Look-ups in named tables: a row name and a column name give one cell, copied from the table.

Table zub
|  | lugaza | vilozoz | megi | zatosot | gov | ziz |
|---|---|---|---|---|---|---|
| gugisu | -48 | -3 | -46 | -37 | -59 | -36 |
| kaz | -5 | 11 | -16 | -39 | 6 | -38 |
| mosumo | -45 | -33 | -8 | 17 | 31 | -23 |
| nuv | 4 | -45 | -21 | -30 | 22 | -72 |
| varam | -47 | -17 | 18 | 17 | 61 | -1 |
| mun | -7 | -46 | -40 | 13 | 13 | -65 |
| kudud | -16 | -2 | 52 | -47 | -11 | -34 |
| guvope | -33 | -51 | -49 | -17 | 22 | -16 |
| bik | -47 | 13 | -38 | 26 | 46 | -2 |
| pimu | -87 | -37 | -41 | 16 | 46 | -19 |
| lik | 29 | -32 | -50 | -43 | 5 | 7 |
| los | -69 | -9 | 6 | -23 | -8 | -15 |

What is the zatosot of guvope in zub?
-17
What is the zatosot of nuv in zub?
-30
What is the vilozoz of kaz in zub?
11
What is the gov of mun in zub?
13
What is the vilozoz of kudud in zub?
-2
What is the gov of mosumo in zub?
31
What is the zatosot of bik in zub?
26
What is the ziz of los in zub?
-15
What is the lugaza of nuv in zub?
4
What is the megi of bik in zub?
-38
What is the megi of kudud in zub?
52
What is the gov of los in zub?
-8
What is the ziz of kaz in zub?
-38
What is the vilozoz of mosumo in zub?
-33
What is the zatosot of los in zub?
-23
What is the ziz of varam in zub?
-1
What is the vilozoz of lik in zub?
-32
What is the vilozoz of bik in zub?
13
Which row has the largest lugaza? lik

pogag =
	dunoto	kog	nabiful	zakug	fik
vemifu	694	608	748	699	707
fede	862	614	419	122	523
fus	476	595	695	908	534
fufe	709	741	580	689	280
kemop	783	561	529	221	776
gazek	727	638	790	751	692
dev	825	758	711	686	487
zigod	381	598	510	782	397
roni	837	588	538	244	673

kog of dev = 758
dunoto of vemifu = 694
zakug of fufe = 689
kog of fede = 614
fik of roni = 673
kog of gazek = 638
nabiful of dev = 711
zakug of dev = 686
zakug of kemop = 221
zakug of gazek = 751
kog of zigod = 598
kog of vemifu = 608
nabiful of fufe = 580
nabiful of zigod = 510
kog of fus = 595
fik of fus = 534
Row with the largest dunoto: fede

fuzole:
,pogepab,kuveson,buzedez,mibitu,doz,ganotab,labosos,nol,mubel
bas,8798,4229,5376,2918,4332,3250,7792,7970,7908
togilop,3105,7032,6293,7772,6915,7088,4539,4202,4404
pesuz,4685,6646,6527,6452,6559,5874,5653,5403,5579
domireg,1865,7411,6185,8800,7239,8030,3727,3273,3534
sasov,3814,7006,6624,7157,6864,6312,5401,4967,5266
linapav,1420,6777,5421,9077,6666,7936,3899,3309,3683
vilubom,6798,5927,6762,4612,5880,3762,7816,7468,7781
ret,9675,4202,5619,2232,4313,2898,8009,8342,8172
bal,8096,5394,6436,3603,5423,3686,7445,7574,7532

What is the buzedez of bal in fuzole? 6436
What is the buzedez of linapav in fuzole? 5421
What is the labosos of bal in fuzole? 7445
What is the nol of pesuz in fuzole? 5403
What is the doz of domireg in fuzole? 7239
What is the kuveson of vilubom in fuzole? 5927
What is the nol of linapav in fuzole? 3309
What is the nol of domireg in fuzole? 3273
What is the labosos of linapav in fuzole? 3899
What is the pogepab of ret in fuzole? 9675
What is the labosos of togilop in fuzole? 4539
What is the mubel of domireg in fuzole? 3534
What is the mibitu of linapav in fuzole? 9077
What is the nol of bal in fuzole? 7574
What is the ganotab of domireg in fuzole? 8030
What is the mubel of pesuz in fuzole? 5579
What is the pogepab of domireg in fuzole? 1865
Row with the largest labosos: ret

kubiza
            tuk    mopo     peb   pugiz  legovo
mabuvak  -0.416   0.337   0.009  -0.107   0.161
kudatu   -0.378   0.375   0.741   0.409  -0.554
bifegik  -0.108  -0.153   0.541   0.098  -0.176
lik      -0.241   0.243  -0.220   0.292  -0.079
kor       0.311  -0.516   0.037  -0.202   0.392
lotesu   -0.107  -0.159   0.538   0.095  -0.172
popem    -0.157   0.144  -0.176   0.323  -0.076
fug      -0.104  -0.155   0.536   0.098  -0.179
nezanut  -0.426   0.452  -0.131   0.077   0.068
fozulas   0.113   0.107   0.102   0.103   0.097
mabe     -0.375   0.383   0.747   0.406  -0.550
ligason  -0.109   0.269   0.012   0.069   0.083

pugiz of lik: 0.292
tuk of popem: -0.157
mopo of popem: 0.144
peb of kor: 0.037
peb of fug: 0.536
peb of kudatu: 0.741
legovo of ligason: 0.083

degimad =
	tovup	tagide	vifi
tubin	17241	11355	35471
nef	94302	95956	69198
guf	37354	35006	40362
tol	49180	47984	43012

tagide of guf is 35006
vifi of tubin is 35471
tagide of tol is 47984
tovup of nef is 94302
tagide of nef is 95956
vifi of guf is 40362
vifi of nef is 69198
vifi of tol is 43012
tagide of tubin is 11355
tovup of guf is 37354
tovup of tubin is 17241
tovup of tol is 49180

vefu
columns: lipomud, baz, sus, moleta
niziruv: [161, 129, 186, 155]
nanedu: [108, 154, 37, 113]
miz: [160, 131, 182, 155]
muto: [172, 139, 192, 164]
teb: [135, 122, 158, 140]

sus of teb = 158
lipomud of nanedu = 108
moleta of nanedu = 113
moleta of miz = 155
lipomud of teb = 135
lipomud of miz = 160
sus of nanedu = 37
baz of muto = 139
baz of teb = 122
moleta of muto = 164
sus of niziruv = 186
sus of muto = 192
lipomud of niziruv = 161
lipomud of muto = 172
baz of nanedu = 154
moleta of niziruv = 155
Row with the largest lipomud: muto

Table ligata
	zur	pema	guraf	lanata	dezozot
gizi	-0.1	0.6	0.4	-0.3	0.1
merelo	0.3	0.6	0.3	0.0	-0.3
tib	0.3	0.4	0.4	0.1	-0.5
nutab	0.3	0.8	-0.1	0.0	-0.3
dipunu	0.1	0.2	0.4	-0.1	-0.2
zim	0.0	0.3	0.6	-0.8	-0.5
zuv	0.5	0.5	0.3	-0.1	0.0
nusa	0.5	0.8	0.1	-0.3	-0.3
pevuvev	0.1	0.6	0.5	0.0	-0.1

What is the zur of zuv in ligata? 0.5
What is the zur of merelo in ligata? 0.3
What is the pema of gizi in ligata? 0.6
What is the lanata of merelo in ligata? 0.0
What is the lanata of gizi in ligata? -0.3
What is the lanata of zuv in ligata? -0.1
What is the lanata of nusa in ligata? -0.3
What is the guraf of tib in ligata? 0.4
What is the zur of tib in ligata? 0.3
What is the pema of zim in ligata? 0.3
What is the dezozot of gizi in ligata? 0.1
What is the pema of nusa in ligata? 0.8
What is the lanata of dipunu in ligata? -0.1
What is the zur of nutab in ligata? 0.3
What is the guraf of zim in ligata? 0.6
Which row has the largest lanata? tib

